128 stands for zero in the data rows.
Every row has a hidden score. In each pair, how much higher is the second row's than the first's? 15 means about the same, 30 much higher and 0 much lower. The score is a weighted sum of the row's numbers plus the product of two more (or one squared), each taken from its middle value.
[170 184 150  94  91 154 185 172 175 151 150  83 177 153 134 144 128 115
 173 183]
[177 128 157 157 142 144 144 171 147  63 145 130 150 160 138 172 174 166
 132 163] ~ 19
[176 133 155 164 144 140 133 170 141  64 144 120 152 166 148 167 178 158
 132 155]
[ 95 138  93 132 116 112 105  70 104 129 125  93 126 115 125  84  92 105
 125  84] ~ 11
[101 167 184 128 175  93 168 131 104 149 171 124 167 175 153 117 146 110
 184 137]
[159 135 179 138 138 132 177 172 126 124 107 167 159 137 125 165 172 163
 107 182] ~ 22
[129 198 187  84 142 110 195 151 148 152 148 120 202 159 139 130 138  83
 177 177]
[156 142  72 106  91 163 129 129 153 166 141 111 118 122 116 107  78 118
 143 124] ~ 18
[178 150 173 143 131 141 167 185 150  88 131 145 166 156 142 171 178 164
 126 177]
[118 101 126 171 136 109  93 110  88 101 115 120 124 128 135 130 138 122
  91 115] ~ 16
[103 157 108 148 145 110 138  93 106 139 144  76 145 141 132  80 105  82
 140 113]
[168 140  75 105  97 165 129 151 171 174 140 132 121 128 116 130  98 126
 154 125] ~ 13
[187 153 170 133 126 142 160 187 165  73 144 139 163 161 141 174 186 168
 151 179]
[164 184 140 106  99 160 180 160 172 155 146  71 172 152 126 133 106 111
 171 166] ~ 13
[142  95 126 158 143 124 125 134 107 102 119 149  98 118 122 126 139 150
  92 136]
[157 118 171 159 141 126 163 166 119 111 105 164 147 141 129 150 158 154
  90 168] ~ 15
[168 150 167 117 100 163 158 179 205 159 142 153 177 171 159 183 156 138
 161 170]
[ 94  92 102  74 124 136 108 111 145 168 107 164  79  71 106 111  98 130
 117  97] ~ 17
[151 134 147 157 156 130  92 150 128  93 161  97 134 168 148 147 168 144
 153 120]
[101 149  90 135 128 112 113  78 115 134 131  93 123 123 119  80  89  96
 134  97] ~ 17
[102 129 132 160 143 102  92  88  90 108 138  97 134 139 145 121 139 110
 121  84]
[ 98 122  99  95 141 135 129 123 170 185 107 191  95 116 125 139 123 138
 104 111] ~ 21
[143 108 154 142 141 133 161 151 105 134 107 174 127 121 115 139 152 151
  75 161]
[150 106 147 185 137 122 121 143 121  86 123 140 141 145 136 148 154 144
  78 146] ~ 22
[108 192 203  78 145  90 196 155 140 156 145 137 200 166 148 131 152  97
 187 176]
[112 126 122 159 139 104  84 103  93  93 139  93 128 145 145 129 138 118
 127  93] ~ 18
[106 164 117 141 149 118 147  90 116 139 149  83 145 147 137  82  99  78
 144 122]
[149 134  72 106  89 157 121 132 148 173 136 130 111 119 115 111  82 130
 148 121] ~ 16
[ 83 101 106  95 104 119  96  97 106 154 108 142  90  69 108  96  94 118
 114  83]
[145 119 145 159 149 123  88 132 117  88 156  89 124 157 144 136 162 135
 149 113] ~ 14
[109  90 149 142 142 126 146 134  95 152  85 181 119  94 110 119 128 145
  80 145]
[159 151  82 122  81 161 137 143 168 171 144 109 125 127 111 120  84 121
 154 133] ~ 13
[126 125 138 157 161 112 103 115 101 100 158  84 127 155 143 125 136 119
 155  94]
[ 97 153 138 159 159  91 120  77  90 126 148  93 144 156 154 107 136  95
 141 100] ~ 9
[127 149 167 154 175 111 135 133 119 136 172 106 149 182 160 135 163 125
 181 118]
[103  89 122 104 142 118 135 120 110 154  89 181  84  69  99 120 119 138
  79 128] ~ 21
[ 75 116 101 116 119 112  83  77  96 117 112 121 106  96 117 106 111 106
 112  80]
[ 88 120 117 142 114 107  82  78  87 119 108 114 119 106 126 106 115 114
 111  85] ~ 16
[127 112 115  80 154 123 145 125 149 167  75 190  82  78 101 125 123 148
  89 136]
[139 187 151 106 136 125 184 145 144 150 153  81 177 156 134 107  97  79
 168 159] ~ 13
[151 149  75 112  82 159 137 135 146 166 141  98 121 124 113 105  73 112
 156 125]
[ 98 170 196 112 172  90 174 144 104 157 168 129 173 177 151 118 154 118
 190 148] ~ 13
[ 84 118  97 118 103 111  90  82 104 136 112 109 113  89 122  98  95 115
 119  70]
[150 121 146 181 144 126 105 148 123  84 143 116 140 163 148 146 164 145
 114 136] ~ 19
[140 129 136 169 148 123  84 130 119  88 149 105 141 154 153 139 161 136
 123 118]
[130 139 109  81 147 120 153 122 159 185  77 210  98  98 110 133 131 146
 103 133] ~ 17
[ 73  86 114 112 122 118 107  99  95 147 104 164  90  70 105 112 101 129
 102 106]
[ 87 174 222  61 146  93 198 159 134 149 154 133 197 161 146 137 147 112
 201 178] ~ 21
[119 123  77 106  91 140 107 110 140 159 127 120 107  96 117  94  70 117
 128  95]
[ 95 105 122  62 149 122 144 122 131 178  76 202  83  76  96 131 119 152
  90 130] ~ 18
[112  99  96 117 119 146 102 110 180 161 110 180 107 126 142 142 107 121
 133 105]
[170 158 101 117  80 169 155 162 179 169 151 105 153 148 121 132 106 132
 165 156] ~ 19
[ 85  90 113  73 145 122 134 121 122 171  83 186  81  72  97 122 112 145
  91 124]
[ 93 112  88  89 104 128  93  96 119 157 102 135  94  71 106 106  94 121
 115  81] ~ 11
[ 79  95 107  67 136 124 119 106 138 164  89 173  70  58 101 118 112 129
  92 112]
[112 133  80 109  93 138 104  97 129 151 123 122 105  95 106  92  76 114
 128  88] ~ 14
[148 114 142 182 143 127 124 140 108  84 131 130 135 150 143 141 158 148
  92 139]
[175 186 160  89  87 153 184 180 181 150 149  86 189 153 132 151 139 130
 178 184] ~ 18
[161 173 126 102 117 151 176 149 157 153 149  62 166 155 125 119  98 102
 163 166]
[ 90  98 104 104 117 109  78  83 112 100 119 117  85  93 120 113 111 120
 122  86] ~ 9
[170 136 156 150 142 133 165 170 137 100 124 159 141 141 132 159 164 165
 108 174]
[160 128 178 136 138 122 177 169 134 126  97 173 154 139 118 157 161 163
 106 183] ~ 20
[170 125 150 163 142 143 135 171 145  66 149 129 140 158 141 166 176 162
 129 158]
[ 89 181 202 102 162  85 183 144 111 154 163 134 179 172 151 117 150 109
 194 161] ~ 11
[103  88  86  87 110 134 102 108 152 158 108 165  85  96 116 125  97 121
 121  92]
[ 67 104 101 123 102 113  92  89  90 133 102 125 106  83 113 114 100 119
 107  80] ~ 15
[165 113 141 163 151 131 114 145 128  67 150 112 116 149 133 146 170 155
 135 136]
[ 69  87 108  95 125 124 108 106 120 155  88 161  84  47  98 109 105 124
 106 102] ~ 17
[ 79  85 113 128 117 111  91  93  91 122 106 129  94  81 113 113 122 118
  97  98]
[145 119 107 122 123 162 123 153 191 179 132 168 127 151 142 159 128 133
 140 134] ~ 15
[154 178 199  82  91 144 194 180 182 125 136 113 207 159 149 174 146 117
 177 194]
[114  89 137 166 137 114 125 119  84 122 101 155 120 116 120 124 124 150
  81 131] ~ 13
[119 101 132 176 127 108 112 117  75 107 116 138 123 130 126 134 125 134
  83 126]
[ 99 103 123  77 151 121 145 122 128 172  73 206  92  76  97 116 120 147
  91 131] ~ 23
[ 87  89  99  59 125 128 113 105 138 163  92 168  67  74 109 122 117 130
  96  97]
[ 94 172 150 140 163  99 162 107 110 146 159  94 164 164 148  92 118  85
 166 138] ~ 15
[178 132 154 155 142 142 151 174 140  87 140 146 147 154 139 162 172 161
 123 169]
[ 79  88 119  88 136 124 127 107 112 169  75 178  86  63 100 116 104 142
  97 116] ~ 17
[114 102  89  84 121 143 103 121 149 168 120 162  87 107 110 128  94 130
 125  99]
[151 184 133 111 126 136 181 139 150 156 148  72 172 142 130 112  98  87
 164 160] ~ 18
[ 99 114 115 134 130 108  75  90  85  99 126 101 114 113 125 117 122 120
 117  89]
[167 130 154 156 150 133 104 161 141  91 164  98 142 173 153 161 183 156
 156 137] ~ 18
[146 116 147 188 136 133 117 143 117  81 140 120 138 153 145 155 164 146
 103 135]
[181 120 142 162 137 139 127 154 140  64 146 117 122 152 142 146 172 157
 133 154] ~ 16
[121 138  79 123  91 136 110 101 128 148 130 107 113  97 112  89  74 104
 132  95]
[103 126 134 146 159  99 112  97  89 101 154  69 114 149 143 106 133 109
 146  94] ~ 18
[120 182 140 124 139 127 175 120 132 147 150  83 168 154 130  85  99  78
 164 152]
[116 198 218  51 131  93 199 169 152 152 137 152 213 156 144 153 163 115
 187 186] ~ 21
[120 134 164 144 177 111 136 119 106 125 175  78 134 164 150 111 149 117
 189 117]
[159 133  93 120  97 171 137 142 178 164 144 131 115 141 127 146  96 123
 151 144] ~ 24
[ 89 124 109 137 130  97  88  76  88 103 126  94 117 119 131 112 124 116
 116  79]
[ 97  91 120 152 136 114 114 107  75 133  93 145 114 104 123 118 118 135
  83 118] ~ 15
[ 78  86 110  82 136 121 118 107 116 155  85 168  76  51  98 112 111 127
  96 108]
[111 108 120 132 133 111  82  92  99  91 136  89 101 128 132 110 130 119
 130  92] ~ 16
[111 111  69  88 108 139 101 110 135 152 119 141  92  90 110 109  79 118
 130 100]
[ 81 110  98 108 102 120  88  84 106 139 107 123  97  85 119  98 102 113
 115  81] ~ 15
[160 196 174  73 111 140 195 173 172 146 141 101 200 153 138 147 137 112
 177 186]
[128 153 188 130 171 113 157 146 123 149 182 117 155 178 151 127 159 135
 195 135] ~ 13
[ 94  99  86  76 109 133  98  91 136 137 108 132  78  91 117 110  86 103
 123  85]
[170 131 178 154 129 134 164 175 146  91 130 150 166 155 138 168 179 162
 109 177] ~ 19
[107 128  89 123 105 122 100  88 106 141 120 104 109 100 121  86  93 108
 122  86]
[144 107 144 133 153 113  97 119 123  77 159  86  94 136 137 119 142 136
 175  98] ~ 15
[ 85 140 107 143 133 105 112  70 100 123 139  89 127 128 129  97 108  89
 128  84]
[ 86 139 132 152 150 105 112  83  83 108 148  78 126 145 134 102 122 102
 138  92] ~ 15
[177 178 169  93  91 159 171 192 194 150 149 118 191 162 141 176 169 149
 176 183]
[112  84 116 152 128 118 114 106  90 119 107 144 100 103 110 123 129 146
  85 120] ~ 10
[ 82  95 111 147 117 118 102  98  74 124 107 147 109  96 113 113 118 124
  92 107]
[180 176 159  97  82 166 177 184 189 151 144 110 184 155 140 164 146 136
 171 181] ~ 19
[ 88 181 218  71 147  93 197 156 134 147 155 131 197 164 147 137 144 108
 203 173]
[104 117  78  99  94 133  95  98 131 149 106 126 102  83 105 105  75 116
 130  83] ~ 12
[178 150 186 137 123 144 167 187 155  84 127 147 168 162 139 176 184 169
 130 179]
[183 134 171 149 137 137 155 177 150  70 142 138 157 159 144 170 177 161
 132 173] ~ 13
[158 200 170  78 113 134 195 168 169 152 145 103 197 155 132 140 132 109
 173 182]
[117 103  87  83 115 135 108 125 159 176 119 164  84 105 117 128 102 127
 127  94] ~ 10
[118 102 138 126 143 118 154 140 103 154  84 180 100 101 104 132 126 151
  78 147]
[159 133  75 111 104 164 125 152 177 175 139 141 118 133 124 134 110 130
 149 136] ~ 18
[111 107 100  95 130 137 113 132 159 178 110 176  80 123 122 140 117 132
 124 105]
[ 95 140  97 135 117 117 109  74 106 136 122  90 125 119 124  83  87 105
 136  87] ~ 20
[147 186 160  94 123 135 191 154 151 155 147  85 182 158 129 123 111  85
 172 173]
[182 142 172 146 134 145 154 179 160  70 140 140 163 163 142 170 185 165
 136 172] ~ 21
[181 176 147 102  84 168 173 182 193 153 147 105 173 155 131 159 134 135
 172 175]
[171 182 116 107  95 161 169 155 164 161 148  69 162 143 119 120 101 106
 169 161] ~ 13
[100  97 119  95 141 124 140 121 113 164  80 192  90  75  99 119 122 148
  79 126]
[123 102 130 177 132 115 113 122  81 100 108 144 116 124 127 131 140 137
  85 129] ~ 11
[102 188 157 124 150  99 179 123 121 147 151 104 175 167 150  97 117  76
 177 153]
[153 116 149 141 143 130 162 154 125 129 100 181 121 120 112 150 146 162
  86 160] ~ 17
[ 90  98  97  84 114 121 103 104 124 158 110 149  85  68  96 108  89 126
 116  86]
[100 111 106  80 136 127 121 124 156 178  98 184  73 105 111 131 111 142
 109 106] ~ 15
[160 145  87 116  82 169 144 136 164 160 147 105 126 131 123 121  74 106
 156 143]
[147 123  77 106 109 168 120 147 171 175 135 137 110 127 116 136 103 130
 146 122] ~ 13
[154 133 154 115 148 129 175 160 139 147  94 193 130 112 101 145 153 167
 102 171]
[139 116  91 117 115 158 120 144 181 178 131 162 111 138 134 153 114 140
 136 125] ~ 5
[158 171 151  95 118 150 187 150 159 151 143  63 167 151 131 132  98  95
 165 169]
[177 130 101  95 140 138 114 123 178 112 140 168  76  73 117 120 137 160
 169 125] ~ 18
[139 132 128 120 136 152 119 155 195 186 128 189 140 159 153 171 147 138
 134 129]
[127 127 132 161 142 115  78 121 107  94 144 101 139 163 141 133 156 130
 128 108] ~ 21
[144 116 144 178 143 127 101 136 116  84 142 117 131 158 141 138 155 140
 111 129]
[124  93 128 167 136 104 108 116  93 101 121 140 117 121 129 131 134 136
  73 120] ~ 14
[168 124 147 159 146 133 101 153 142  77 157 100 123 160 153 148 166 151
 147 134]
[ 80 110 116 126 119 111  84  85  79 113 110 114 102 103 127 107 120 117
 110  83] ~ 8
[118 102 112 147 127 111  81 103  90  94 121 111 109 116 131 119 131 119
 114  99]
[147 115 141 179 148 128 103 136 116  82 143 119 135 154 147 148 158 139
 115 133] ~ 18
[125  89 136 167 142 113 128 122  91 118 105 150 114 120 123 136 133 143
  78 137]
[106  88 118 167 126 116 111 110  85 116 106 140 116 111 121 122 135 130
  81 117] ~ 14
[120  95 123 134 137 126 141 135 100 145  85 173 101  94 106 126 133 145
  72 138]
[176 132 153 139 150 139 107 167 156  97 169  93 126 158 149 153 187 162
 183 141] ~ 19
[105 106 114 139 127 119  80  92  83  98 127 106 117 123 135 115 133 130
 116  94]
[104 132 136 159 163 108 113  94  88 108 150  82 136 153 149 115 137 110
 144  94] ~ 13
[111 109 123 161 125 112  90 101  86  96 116 113 118 126 140 120 128 125
  95 101]
[151 125 162 134 140 129 173 164 124 136 106 183 140 126 111 149 159 166
  90 169] ~ 20
[168 121 164 171 134 140 141 169 139  77 140 136 156 156 143 164 166 154
 101 161]
[111  98 102  84 136 128 125 108 131 155  82 179  69  66 105 120 119 140
 101 116] ~ 10
[118 127 124 156 144 112  82 107 102 101 141  93 122 145 144 133 143 121
 123  98]
[132 106  80 101 124 152 111 138 172 175 125 164 103 126 123 142 118 132
 134 112] ~ 13
[127  93 114 160 135 119  98 115 107  85 135 111 101 119 129 126 140 137
 116 113]
[102 139 126 166 141 104  92 104  99 108 149  99 136 150 150 123 141 114
 131  87] ~ 8
[116  91 139 147 141 116 143 128  84 137  90 169 110  98 111 127 127 140
  73 131]
[146 144  71 108  88 151 126 126 152 172 142 116 113 123 108 111  73 126
 142 128] ~ 23
[120 138 134 164 155 109 100 109 103 106 154 102 136 168 148 134 146 117
 141  93]
[ 93 187 219  68 146  81 193 161 134 162 150 150 201 161 147 141 160 121
 195 176] ~ 29
[101 122 113  72 146 128 139 124 142 180  88 199  80  91 109 125 112 143
  92 126]
[148 126  96 112 126 161 120 159 181 183 137 165 124 145 136 155 131 141
 148 131] ~ 14
[117 102  88 109 124 142 103 119 177 168 111 172 102 122 137 145 113 123
 132 102]
[ 95  91  86  73 115 126  98 105 141 153 102 149  78  78 113 113  93 124
 120  88] ~ 15
[ 84 161 159 145 164 102 157 104  96 141 160  95 155 170 150 100 126  92
 170 122]
[152  99 157 157 143 125 151 150 111 109 113 167 133 129 122 146 149 160
  75 159] ~ 20
[123  85 116 142 139 126 120 123 107 123 109 159  90  93 108 121 138 149
  87 130]
[151 129  86 120 111 164 126 144 168 172 142 135 115 128 130 131  96 122
 145 129] ~ 14
[ 91 155 141 159 166  98 138  97  89 131 155  98 156 173 147 109 144  95
 159 110]
[ 87 152 126 159 150  99 124  73 101 130 141  99 140 153 141  98 115  86
 139 105] ~ 18
[ 95 112  95  93 105 127  92 103 121 151 115 133  89  71 105 106  86 120
 120  82]
[156 127 132 132  98 180 156 153 182 160 138 129 143 154 139 150 100 117
 158 158] ~ 21
[164 150 158 115 115 162 141 183 202 170 143 162 173 172 160 186 171 148
 162 162]
[146 186 153  99 129 132 190 147 152 149 147  89 181 155 133 111 114  84
 173 172] ~ 14
[ 94 105 118 151 126 107  93  92  72 109 112 124 113 106 118 112 124 124
 102  94]
[143 110 141 183 144 131 122 141 110  91 134 131 142 152 137 143 152 143
  92 139] ~ 20
[117  98 145 111 141 119 156 133  96 159  79 189 105  97 103 119 129 151
  76 154]
[111  97  83 103 112 146 105 120 159 159 117 153  88 113 125 133  92 118
 124 108] ~ 18
[ 90  97 102 125 122 110  91  94  81 113 110 122  96  93 114 110 122 119
  98  93]
[164 161  86 113  76 165 143 140 163 166 144  95 129 131 112 107  79 117
 149 135] ~ 18
[133  98 148 156 138 122 150 142  95 129  93 172 127 121 117 131 145 144
  69 153]
[133 116 131 164 148 119  89 122  99  83 135 105 115 136 141 137 147 130
 118 109] ~ 20
[ 83 127 101 124 125 122 118  74 117 123 134  81 103 112 122  84  81  89
 141 102]
[159 117 155 142 149 125 162 161 126 127 106 177 128 120 110 145 156 159
  89 170] ~ 13
[171 135 155 160 146 135 108 162 141  76 159 109 137 173 153 157 172 155
 146 142]
[116 100 123 158 129 116  98 109  80 111 112 135 111 113 120 127 126 134
  82 114] ~ 9
[182 126 109 124 148 139 139 144 146 111 130 167  89 108 111 136 149 160
 142 154]
[177 161 113 111  96 172 153 173 185 172 150 124 148 153 126 149 123 143
 165 155] ~ 18
[110 128  89 105 131 141 112 115 177 178  98 197 112 124 140 150 120 138
 125  99]
[167 125 174 161 129 138 160 172 144  87 123 147 167 155 142 164 173 156
 102 174] ~ 21
[139 103 141 184 135 122 130 139 102  97 118 138 139 144 133 152 149 142
  75 142]
[140 144  83 119  87 149 121 103 132 152 133 104 113 119 113  87  66 113
 147 114] ~ 11
[179 129 127 122 146 139 114 147 157  66 150 131  76 117 123 136 157 162
 169 133]
[102 183 217  54 139 103 202 165 145 141 144 130 201 161 146 150 139  99
 197 185] ~ 15
[179 140 169 161 133 137 149 175 149  67 139 137 162 162 142 164 176 155
 117 169]
[135 123 148 115 148 118 164 151 126 159  80 188 110 103  99 136 136 152
  76 159] ~ 14
[116 156 111 144 138 106 144  92 119 139 152  80 153 145 130  71  97  76
 149 123]
[145 151  77 115  88 158 135 126 153 166 141  97 124 116 112  99  67 118
 156 133] ~ 17
[103 117  90  90 100 133  93 109 130 159 106 140  84  82 102 102  93 130
 131  86]
[133 142 158 160 174 113 123 130 115 122 167 105 142 174 163 135 158 131
 172 108] ~ 3
[151 101 154 182 130 123 133 148 106  92 118 143 136 147 134 141 156 148
  80 144]
[182 181 161  95  91 158 169 193 194 154 148 115 186 159 140 173 167 153
 177 180] ~ 20
[122  92 140 164 143 116 128 121  78 125 103 146 118 116 119 131 137 147
  75 130]
[103 115  93 103  88 124  94  90 114 145 117 135 101  81 109  94  81 114
 129  79] ~ 18
[139 203 204  51 118 112 200 176 163 148 129 138 215 156 139 156 159 118
 182 191]
[151 114 137 180 146 126 106 134 115  83 134 113 139 157 148 142 156 133
 109 130] ~ 15
[ 99 149 154 152 175  96 142 106  81 123 161  86 143 166 147 105 140 101
 162 114]
[166 105 155 161 135 128 150 152 118 110 122 162 132 140 125 145 156 159
  93 165] ~ 22
[161 133 170 134 141 133 176 174 137 124 114 170 152 130 119 156 169 164
 106 180]
[106  94 126 155 133 114 130 118  90 142 100 158 105  91 112 123 122 147
  81 127] ~ 9
[ 89 134 107 145 117 105 100  72 102 123 119  88 123 118 128  99 102  97
 119  82]
[114 143  74 121  99 129 107  84 128 143 123 103 114  98 119  84  77  98
 129 101] ~ 16
[171 157 120 118 109 168 146 177 190 173 154 138 143 153 136 167 139 143
 164 153]
[142 120 143 179 146 122  96 135 112  84 146 107 140 157 145 151 155 134
 117 128] ~ 24
[ 82  92 114  72 130 129 125 118 129 179  98 191  77  77 102 117 119 137
 107 106]
[ 96 115 111 157 129 100  82  99  80 108 115 112 128 121 136 120 129 116
 105  97] ~ 13
[101 133 102 139 120 113 108  67 103 131 121  95 126 115 124  87  88  93
 128  94]
[108  98 120 134 133 113  80 106 105  86 136  99  96 120 130 117 130 128
 139  92] ~ 19
[ 96 144 129 161 154 100 109  84  84 112 146  92 138 152 148 114 141 110
 132  91]
[152 105 116 145 136 128 100 132 118  79 140 128  87 124 122 118 143 136
 128 119] ~ 18
[110 111  84  92 107 140  98 117 130 162 113 138  97  88 108 104  80 121
 129  87]
[180 187 152  88  87 163 178 181 185 151 150  89 184 155 130 159 143 135
 176 181] ~ 22
[ 79  86 109  78 123 124 115 109 137 169  99 169  75  74 101 114 103 131
 107 102]
[160 120 173 166 130 129 160 164 131 101 123 154 151 148 141 163 160 163
  94 169] ~ 12
[ 94 139 100 122 135 125 129  71 118 128 142  78 119 125 123  78  81  86
 142 109]
[138 201 200  57 126 113 200 169 162 151 137 138 210 155 140 149 155 111
 180 187] ~ 16
[188 136 134 147 144 140 137 166 146  80 145 141 109 135 121 141 169 165
 149 154]
[160 112 145 176 137 133 136 158 121  79 136 133 141 153 140 150 165 156
  99 152] ~ 19
[136  84 130 102 155 117 103  90 139  65 150 106  84 110 135 107 126 121
 183  94]
[160 109 141 183 138 121 124 142 118  79 137 135 139 148 140 147 163 150
 101 148] ~ 19
[100 133  82 127 108 126 110  91 120 144 126  99 118 105 116  76  80 111
 131  95]
[134 123 134 157 142 121  78 126 106  91 150 101 127 147 145 131 154 134
 128 109] ~ 7
[ 91 137 103 140 136 106 112  67  99 125 131  92 135 130 126  91 102  95
 127  86]
[167 119 144 165 144 142 127 163 139  69 150 122 133 159 143 154 169 158
 126 152] ~ 22
[133 100 117 172 138 124 108 124 101  90 128 132 119 128 127 137 141 141
  90 123]
[149 179 172  83 122 139 197 163 162 139 145  86 186 158 135 144 120  90
 173 182] ~ 18
[142 102 155 165 135 127 155 151 101 118 108 162 138 127 125 142 150 151
  75 158]
[124 102 121 167 132 120 114 118  87 106 114 135 111 122 123 119 132 138
  82 122] ~ 16
[ 66  88 100 102 121 111 104  97 107 146  95 154  88  58 100 102 109 125
 105 100]
[129 134 151 158 171 115 113 123 110 122 169  89 136 165 152 131 154 125
 166 105] ~ 2
[191 154 158 121 135 143 166 186 159  94 142 152 152 147 125 162 184 174
 151 182]
[108 127  86 110 104 130 100  87 115 141 122 111 114 105 111  81  75 105
 121  92] ~ 11
[190 143 145 133 142 143 126 179 166  62 165 107 122 151 137 152 182 165
 178 150]
[ 94 106 106 125 126 109  83  87  93 116 113 120  96  97 120 112 120 119
 107  93] ~ 10
[139  99 155 164 132 130 156 146 112 119 107 164 137 129 125 146 149 149
  71 162]
[151 114 142 185 132 126 121 141 107  83 132 135 134 145 141 145 151 139
  88 137] ~ 15
[170 142 181 147 128 138 168 182 151  85 125 146 175 160 144 174 182 158
 120 180]
[159 116 147 181 144 130 122 149 123  74 135 131 137 154 141 152 165 144
 105 137] ~ 13
[175 168 170 100  86 161 168 189 200 150 145 132 190 166 151 181 165 145
 169 183]
[ 83 106  86 101  96 122  92  81 123 134 117 124  90  90 117 103  86 114
 123  91] ~ 14
[ 80  76 115 127 120 111 116 105  90 144  92 160  97  82 110 106 111 135
  94 104]
[ 85  94 116 150 125 112 107 105  79 128 102 143 107 104 114 113 118 127
  86 107] ~ 12
[141 158 135 126 130 131 110 105 214 171  92 211 170 143 164 172 132 128
 165 103]
[138 113 125 165 143 122  91 120 108  78 138 115 114 139 139 136 153 134
 118 119] ~ 14
[167 140  91 114 102 168 135 161 175 178 145 130 125 134 118 135 111 136
 159 140]
[135 122 125 161 148 121  85 126 112  92 147 102 126 152 143 137 153 135
 128 108] ~ 19
[150 123 143 153 154 129  92 140 127  93 165  85 129 159 146 147 163 144
 163 111]
[ 66  92 101 110 126 122 102 106  95 139  98 151  93  68 102 111 109 118
 102  95] ~ 12
[160 125 159 125 145 127 171 152 123 145  96 186 131 114 111 144 144 154
  87 170]
[155 145  81 109  89 160 127 121 147 175 135 108 122 114 106 106  71 111
 144 123] ~ 13
[175 140 172 144 133 140 169 178 145  99 124 156 163 148 133 163 175 167
 117 181]
[131  95 131 180 133 112 115 125  93  94 121 129 125 143 139 139 148 133
  84 132] ~ 18
[128 125 108 120 125 151 114 144 193 184 121 188 127 149 148 163 134 135
 130 118]
[ 71 115 100 132 112 107  86  85  97 123 106 115 113  93 122 105 107 115
 109  81] ~ 19
[176 137 169 154 129 145 154 180 147  75 136 145 165 164 142 169 179 160
 122 172]
[130 137  75 116  96 143 118 118 131 157 131 111 113 102 104  94  64 112
 142 106] ~ 11
[ 73  89 100  72 123 125 100 101 129 152 100 155  75  58 108 115 105 124
 107  92]
[106  88 109 100 137 127 124 113 122 143  85 179  77  64 106 119 118 135
  86 119] ~ 13
[100  99 120 159 119 115 104 116  63 115 105 148 118 116 122 124 117 122
  84 113]
[137 128  83 114  94 159 122 137 164 173 133 125 103 120 113 121  82 123
 147 116] ~ 16
[147 114 157 171 138 132 151 155 117 114 112 161 141 138 131 150 156 151
  79 158]
[176 174 152 102  84 165 170 184 193 157 149 122 174 164 142 169 150 139
 172 178] ~ 18
[103 134 141 151 167 103 128  95  81 111 151  72 128 158 142 109 133 111
 162 102]
[128 115  81 101 120 148 114 140 169 180 130 161  98 122 123 140 108 137
 140 116] ~ 17
[154 129  72 104 106 162 121 139 166 169 139 143 111 127 113 126  99 135
 143 122]
[ 78  85 113 116 125 119 111 101  92 148  88 153  96  69 110 109 100 137
  96 104] ~ 16
[181 175 136 103  89 166 166 184 193 163 152 115 170 154 133 161 142 140
 170 170]
[166 197 173  74  99 140 192 180 178 146 144 100 201 155 132 153 143 122
 175 188] ~ 18
[164 114 148 179 139 135 127 150 126  81 136 123 146 158 146 159 160 152
 101 149]
[153 109 145 182 141 134 119 147 118  80 128 130 142 155 148 150 158 139
  98 142] ~ 14
[169 196 161  79 103 144 189 181 181 145 144  91 195 152 129 153 142 121
 178 188]
[111 139 140 166 160 105 115  99  95 121 153 100 142 165 156 130 144 112
 142  94] ~ 5
[115 128 128 163 140 105  84 105  88  97 131  96 132 139 133 128 143 117
 121  89]
[152 117 158 157 143 133 160 161 121 119 109 161 150 136 127 164 161 163
  87 173] ~ 20
[122  83 122 153 141 114 116 118  94 115 104 144 105 107 121 123 130 148
  77 125]
[ 77 102 106 117 110 111  85  88  93 126 102 119  97  85 113 108 103 126
 108  86] ~ 15
